One turn moves every row onto another: examples first, then more rows asked
katud: [  6 -17 -39  14  -4  11   1 -13 -18   7  18 -15 -22 -12   3 -15  -6   4
  -5 -22  18  15  19 -13 -17   6 -12  -6]
lufeb: [  7  15 -29  -6   9  45  11  -6   2  -5  17  -4   4   0 -11 -15  21  -2
  -3  -1 -23   7   8  -8  24  12  -3   5]
kor: [ -2 -17 -28   2  16 -33  13  -2 -13 -28  19 -18  -7  -9  -8  -5  -4  -4
  13 -10  -4  -4   1 -18   4 -22   1   0]
boz: [ -3   5  23  -7  -6  26   3  -2  -1  -6  10   9  -4 -13   1  -8   0  18
  17  27  31   8   8   8  20  19 -16  17]
Vesem: [  5 -20  -7   0  -8 -31 -16  -1  -9  -5  11  -5  10 -10  20 -13 -12  23
  -8  -1  43 -17  -4  -9 -10   6 -11 -12]
zuke: [ -7 -17 -26   8   8 -30  17  -7 -10 -33  13 -20 -15 -10  -5  -3 -15  -6
   6  -5   1  -8   7 -18   6 -23  -1   0]
novat: [ 15  25  -4  -2  -5  20 -17  20  11 -12 -11   5   6   3  14   3   9   2
 -19   8  10 -27  18  -7  -6   6   1  15]
ponef: [ 13   3  21  -9 -14  16   2  -5  -7  -3  13  17   5 -15  -3  -4  -4  30
   0  28  29  10  10   3  13  13 -16  14]
kudas: [ 23   3 -23  -1 -18 -19  -1 -16 -19 -10  15   5   1  -7  13 -15 -10  31
 -37   5  14   2  -3 -13  -7  -7   5  -9]
monu: [ -4 -14  -6   4 -10 -23  -9  -1 -13 -13  -6  -1  18  -9   5  -4 -17  24
  -9   0  26 -28   2 -20  -9  11  -6 -18]
ses: [ -5  -5 -19  16   6 -25  -3 -14 -11 -18  -4 -37 -17  -8   6 -14  -1 -19
  13  -3  25  19 -13  10  15 -13   2  18]
Vidak: [ -2  14 -20  -2   0 -51   4   7  -7 -10   3 -32  13  -5  20 -15  -2   6
  10   7   8   0  -7   1   1 -17   7   1]
mol: [ 13  -8 -31   9  -1  18  -6  -1  -9   0  13 -10 -24  -4  11  -6  -3   1
 -17 -16  13   8  30  -8 -27   2  -7 -15]
tos: [-26   2 -11  -4  -3 -13   0   1  15   1  11 -28   5   1  19  -8  10  -6
  43   1  16  15  11  -6  26   4 -14  17]
tepob: [ 11  19 -32  -8   5  42  13 -15  13  10  27 -10  -8  -2   0 -15  11   3
  -6  14 -11   7  -5   0  21  11 -15  15]
bobe: [ 16  23  -9 -19   1 -29 -13  -2  15 -31  12   4  12   5   0 -10   7   0
   9  20   5 -20 -12  -9  15 -12   4  25]
Ber: [ 10  10 -33   0   2  25   3 -17   6   7  38 -15 -20 -10  23 -31   6  -1
  -7  13  16   7  -9  19  14  14 -15  16]
fuvem: [ 18  26  -2 -15  -5  -3 -28   8  13 -22  -1  10  19   8   8  -4  10   0
   1  19  10 -29   3  -8   5  -3   0  22]
zote: [ 10  16  -9 -12  -5 -38 -14   1   3 -24  10   5  15   4   1  -7   6   1
  13  15   2 -22 -13 -13  18 -13   1  27]
rit: [  8  11 -15  -5  13  28  12 -10  -6  -9   1  -3  15   1 -27  -2  24   1
   4 -11 -20   1  13 -19  23  -1   3  -2]
seze: [ -5  15 -16   7   0 -47  18   2  -8  -7   0 -33  12  -6  17 -13  -7   6
   5   7  11  -5 -10   4   4 -16  -2  -5]
fupot: [  8 -15 -55   3   0  -3 -18 -13   1 -14  10 -25  -7  -3  11 -17   1  -1
 -28 -22   5  -6   1 -24   3  -2   6  -6]
nebur: [ -9 -17 -53  11   5  15 -16 -18   4 -15   2 -29 -12  -2   5 -11  -1 -14
 -12 -18   7 -11  -4 -24   9   9   1   0]
vuz: [ -1 -10 -33  -1  -5  -6  -1 -31 -17  11  22 -26  -2 -17  -1 -39  -3  16
  11   2  23  22 -19   1  16  15  -7  -2]
lam: [ -4  -9 -12   3  -9  -5  -6   7 -16 -18 -21  -8  19 -12   2  -7 -20  20
  -1   7   6 -38   3 -19   4  10   1 -18]
Sede: [ 12   7 -39   4  -2  12   0 -14  10   3  41 -16 -20 -10  25 -27   1   3
  -9  16  23  16 -12  14   6  12 -21   9]
mufe: [ 28  11  -9  -4 -11 -11  -2 -10 -22 -10  21  11   2 -15   8 -14 -12  31
 -28  21  28   8   4   1  -5  -2  -4  -7]
nebu: [ 16  13 -10   2  -7  27 -21  15   9  -1  -3  -3  -4   5  11   8   7   0
 -21  -3   8 -17  29 -11 -16   5  -5  10]
dires: [ -9   3 -12   2  -5   4  -7 -15  -9  -5 -11 -25  16 -14  13 -24  -9  13
   7  25  24  -5 -32   9  40  19  -4   1]
tav: [  5  22 -27  -7  11  45  18  -8   4  -1  15  -7  -5  -4 -13 -13  12   1
  -4   4 -19   1   6  -8  24  11  -7   7]
Dunuz: [-18  -1  10  -6  -3  21  -3  -5  15  -2  11 -11   4  -5   7  -7  13   3
  40  12  25   9  19   2  26  17 -16  18]
tadi: [ 17  26  -3 -11  -5  -5 -22   8  18 -19  -2   8  22   6  10  -5  14   3
   0  19   7 -32   3  -6  11   0   2  25]
getav: [ 12  -5 -25   9  -2  26  -6   5  -9  -5  11  -7 -19  -8  11  -6   1   0
 -21 -18   9  -5  40  -7 -20   6  -2  -7]
ludo: [ 10  12 -19  -6  14  32  11  -8  -2 -10   0  -3  15   3 -22  -3  25  -2
   3 -12 -19   9   7 -18  18  -2  -1  -6]
medok: [-11 -20 -38  12  10  28 -13 -10  -3 -17  -5 -28 -10  -9  -2 -12  -6 -17
   5  -9   3 -21 -10 -13  24  15  -6   0]
samo: [ -5   5  18 -10  -6  26  -2  -3  -5  -3  19   7   7 -10   5 -13   5  17
  25  26  30  10  12   6  22  20 -15  17]
fef: [-18   2   7  -8  -5  20  -4  -3  14  -6  16 -10   7  -8   6  -9   9   5
  39  16  25  16  18   1  26  17 -21  14]
riduk: [ 19  18  -3  -9  -1  16 -22  18   8 -14  -7  12  14   9  18   0  10   1
 -13   8   9 -28  19  -8  -5   5   1  14]
gosa: [  1  -1 -11   3  13  -3   5  -7 -18 -12  -8 -10  11   5 -20   8  23  -7
  11 -25  -5  15   5 -24  18 -16   6  -1]
Nekem: [ -8 -12 -15   8  11 -27  -6  -8 -10 -19   5 -35 -11  -9  11  -9   5 -15
  16  -6  28  27  -9   4  18 -13   4  15]
puf: [ 26   8   4  -5 -11  -2   7  -6 -20  -9  16  17   7 -17  12 -16  -5  34
 -24  21  28   1   6   7   3   3  -3  -2]
zoki: [  7   1 -27   4  -4 -10 -10 -16   5   8  36 -16 -14  -7  34 -23  -9   5
 -13   8  36   7 -16  11   7  14 -23  10]
bulur: [ -5   3 -26  -1  -7  -7  -1 -30 -11   6   4 -22  10 -14   4 -34  -7  15
   9  18  27  11 -32   6  27  22  -7   5]
veg: [  8   7  -7   0  12   3   9  -6 -12 -18  -8  -9  12   0 -28   4  25  -3
  11 -20  -2  20   8 -19  10 -12   8  -6]
Koz: [-23   8  -8  -7   1  -3   1   4  23  -4  15 -31   4  -2  14  -6  11  -7
  43   3  22  13  18  -4  16   6 -16  12]

lam moves to medok
rit moves to Dunuz
kor moves to Nekem
Now these:
lufeb moves to samo
katud moves to zoki
seze moves to zuke
bobe moves to veg
ludo moves to fef
nebur moves to bulur
mufe moves to mol
puf moves to getav
fupot moves to vuz
tepob moves to ponef
tos moves to zote
novat moves to tav

One turn moves every row onto another: examples first, then more rows asked
manem: [  3  17  23  -1  -7 -11  16  16  -7  -7   6  20  10  11 -17   1  10  26
 -22  -1  -7  13  13  29  -2 -11  11  -9  -4 -15  -7  13  -9 -11]
zanul: [  3   5  -5  -4  20 -33   4   4  19  -1 -16 -20  18 -24  14  -3  -2  10
 -20  12  11   4  -4 -11 -20  -9 -14  -1   7  20  13   0  -8   5]
resi: [ -6  15   7   1   5  27  -6   6  -6   9 -20 -15 -19 -14   5 -13  -2  29
 -23  18   1  32 -16   5 -28   2   9   6  29   2  15  19 -17  -1]
Rores: [ -4 -13  -1 -22  -7  -3 -20  28  -9   9  -5   2   9   2 -14   1   1  15
   1  -1  16 -15 -18  -1  16  39  -2   1  14  16  14  -8 -11 -24]
sori: [-14  19   9 -10   1 -15  -8 -25 -18   7 -31   6   6  -6  10   0  33   4
 -19   4 -29  15   6  -8  -8   8  -1 -20  29   4  -7 -12 -35   3]
zolo: [  6   6  15 -11   4  24   9   0   0   4  -1  -6  15   6 -13   6  -3  -2
  -6  29   5 -14  -8  18 -19 -23  13   9  34  -1  -4 -19 -14 -14]
Rafo: [ 13  -8   3 -16  -9   5 -31  -9  -3   8  -7  10  13   2 -16   6  23  10
  17   0   6   3 -25  -9 -15  30  -1   8  27  12  15  26 -23  13]
fupu: [ -5   5  -3  -4  -9 -13  -3  19 -25  -9  -9   4  19   8  -1  18  14 -25
   4  15 -28  -9   3   0  10   4 -12 -12   3  11 -21  -4 -30 -15]
Lod: [  6  16  20 -19 -12  -4  -5   4  -4  26  13 -10   7 -16 -16 -21 -17 -28
 -19   7  20  15  -3  25   3  -1  -3   1  -3  -5   0  14 -12   2]
lim: [-11  -5   0 -19  10 -14  11  32 -18  -4  -8   6   2 -24   4 -13  23  10
  11  22  -7  -9   9   0  10  -8 -14 -19 -23 -13  -5   5 -23  -5]
toz: [-25   2  10  25  15  -5   7 -19  -7  -7 -30   1 -14 -18   6 -16   9  -5
 -13   6  13   1 -14  26 -29  11 -16  -6  12 -18  -1   1   5 -27]
dem: [-20   9  24   9   9  -8  18  10 -18   3  -1  16  -8  -2  -4  -2 -14   1
  15   4   6   9 -38  -2   2  -7  -9  -3   7  12  27  11  18 -15]
dek: [  9  -6  10   7   7  18  10 -11 -29  11  -6   4  -9 -38  15 -23  33 -10
  -6  -1   0  12 -12 -15  -8  19 -33 -15  -8  10 -18  20 -14  -3]
Togez: [-13  -9  21  -7  -9  -4  -5  -2  -1  21  -7  22  -7 -55   0  -8  20   2
 -12   6  20   1 -18  -5  -9  24 -30  10  19 -16  -4  13 -19   0]
leler: [ 26  -1  -9  21  -5  29   9 -23 -22   2  -4  -1   5 -14  -9 -14   4  -9
   1   4  14  -3   5  10  21  29  -2  -1  24   1 -25   6 -16   0]
ligin: [ 11  -3  12  17 -12  13 -11 -19  15  -1 -13 -22  10 -14  -7  11   6   3
  36  -1  -7   0  19   4  -5  24   0   2 -12   6  10  -4  -3 -11]
kob: [ -7 -18   0   5 -23  23   6  -6   9   6 -12  11  -2  23   3  -5  39   8
  13   2 -22   2 -16   2  -4   3  -3   4 -14  15  13  24  -5  -7]
milap: [  4  35   6  21  17   4 -10 -23 -12   2   6  19  -9 -27  -9  -6  16   7
   1 -18  -9  19   3 -19  12  17   3  18   7   7  -2 -12 -19  -7]
dapo: [  5 -16   5  -9  11  15   2 -10   8   6  -9  -1   0  21  10  -2   0   6
 -32   3  42   4   3  -5  -2  12   6   4   7  -1  31  -1 -25   0]
nimeb: [  4  -1   3   1 -17  19  20   3 -25   5 -16  -4 -15  -1  -2 -14   1   3
 -31   3  -7   8   6   1 -11 -34 -34   5   6  -1   7   0   9 -24]
seba: [-26   4  10   1 -25  -3  -6 -19 -18   5   7  -8 -19  -5  11   4  19 -12
  -2 -17 -16  -7   7  -6  -6  -4   6  -2 -21   6  11 -13 -28  18]

dapo moves to toz
Rores moves to Togez
fupu moves to Rafo
Now these:
resi moves to nimeb
zanul moves to dem
leler moves to sori
seba moves to ligin

One turn moves every row onto another: examples first, then more rows asked
Pidas: [-19   9  15   5  -9   4  14  28  -7 -18  12  13  10  -5  -8 -23  -9 -10]
vuzen: [ 12  -4  14  -6   7 -21   8  -7  39  -8   2 -26   3 -23  14  -8 -24  23]
romos: [  8  -3  14  17  14   1  16   9  44  -4  16  -6   8 -26 -10   0 -19  27]
dato: [ 23  -2  30  -1   7   8  12   2  46 -20  14 -12   0 -13   4  25  -5  -6]
kizep: [ 17   6 -23  -6   5  12  15  21   6  -7   7   5   7 -15  11  -5  12 -22]
Tizep: [ 29  -3  -4  -7   1 -10  10  -5 -15 -14   2  10   3 -35  -7  29  -3   6]
kif: [  5   8 -22 -18  -1   4  12  28   7  -8   2  -2  11 -18  24  -7   9 -18]
siv: [ 19  -1  31 -13   2  -1   8   0  45 -22   7 -21   0 -13  17  22  -8  -5]
lisig: [ 25  -6  12  11  14  -9  12 -14  39  -6  10 -14  -1 -19  -4  -5 -20  18]
lekop: [  0   1   0 -19  -6 -13  10  22 -11 -14  -1   5  14 -44   7  30  -6  20]
guze: [ 16   6 -23 -15   1   3  12  16   5  -9   2  -2   6 -15  21  -7   9 -23]
degab: [ 12   0  -2  -3   1  -1  14  18 -10 -12   7  16  11 -42 -11  33  -2  16]
Fika: [  5   1  32 -14   0   1   9  16  49 -21   9 -19   7 -18  18  24  -8   2]
Kal: [ 27   6  40   2  15  -9  15  19 -32 -13   3  -2   3  -6  17  14 -11  -6]
Sekup: [  0   5  13   9  -6   3  14   8 -10 -19  12  14   3   1 -12 -26  -8 -19]
nefip: [ 21   7  40   9  17  -1  18  30 -29 -11   8   4   6  -8   9  17 -10  -2]
poso: [ -1   5  14  -5 -12 -11   9   2 -13 -21   3   2   1   2   4 -30 -12 -20]
Fir: [ 23  -9  27  -7   0   0   2  10   1  -5   4 -22   5   7   0 -17 -12  44]
bupug: [-20   9  16  -9 -14 -10   9  22  -9 -21   3   2   9  -4   8 -28 -12 -11]
Vime: [  6   8 -23  -9   2  12  16  32   8  -7   7   5  12 -19  14  -4  11 -17]
rebi: [  9   1  32  -2   5  12  13  18  49 -19  16 -10   6 -18   6  27  -5   2]
napen: [ 16  -8  28   0   2   9   5  21   4  -4  10 -15   9   3  -8 -14 -10  48]
Mene: [ 17  -1  -2 -24  -6 -22   6   0 -15 -16  -6  -2   6 -37  12  26  -7  10]
nar: [ 10   9  42   1  13  -5  17  40 -28 -12   6   1  10 -12  17  17 -12   3]
zisug: [ 26 -10  27   1   3   6   4  11   2  -4   9 -16   5   7  -8 -16 -10  43]
taza: [ 14  -8  28  -7  -1   2   3  20   4  -4   5 -21   9   3   0 -16 -11  49]
riko: [ -5  -1  15  -1   7 -11  11  16  44  -6   8 -17  12 -30   9  -3 -23  33]
zik: [ 15   8  41  -6  11 -13  14  29 -31 -13   0  -6   7  -9  25  14 -13  -1]

guze moves to kizep
zik moves to Kal
degab moves to lekop
Now these:
bupug moves to poso
taza moves to Fir
dato moves to rebi
romos moves to riko

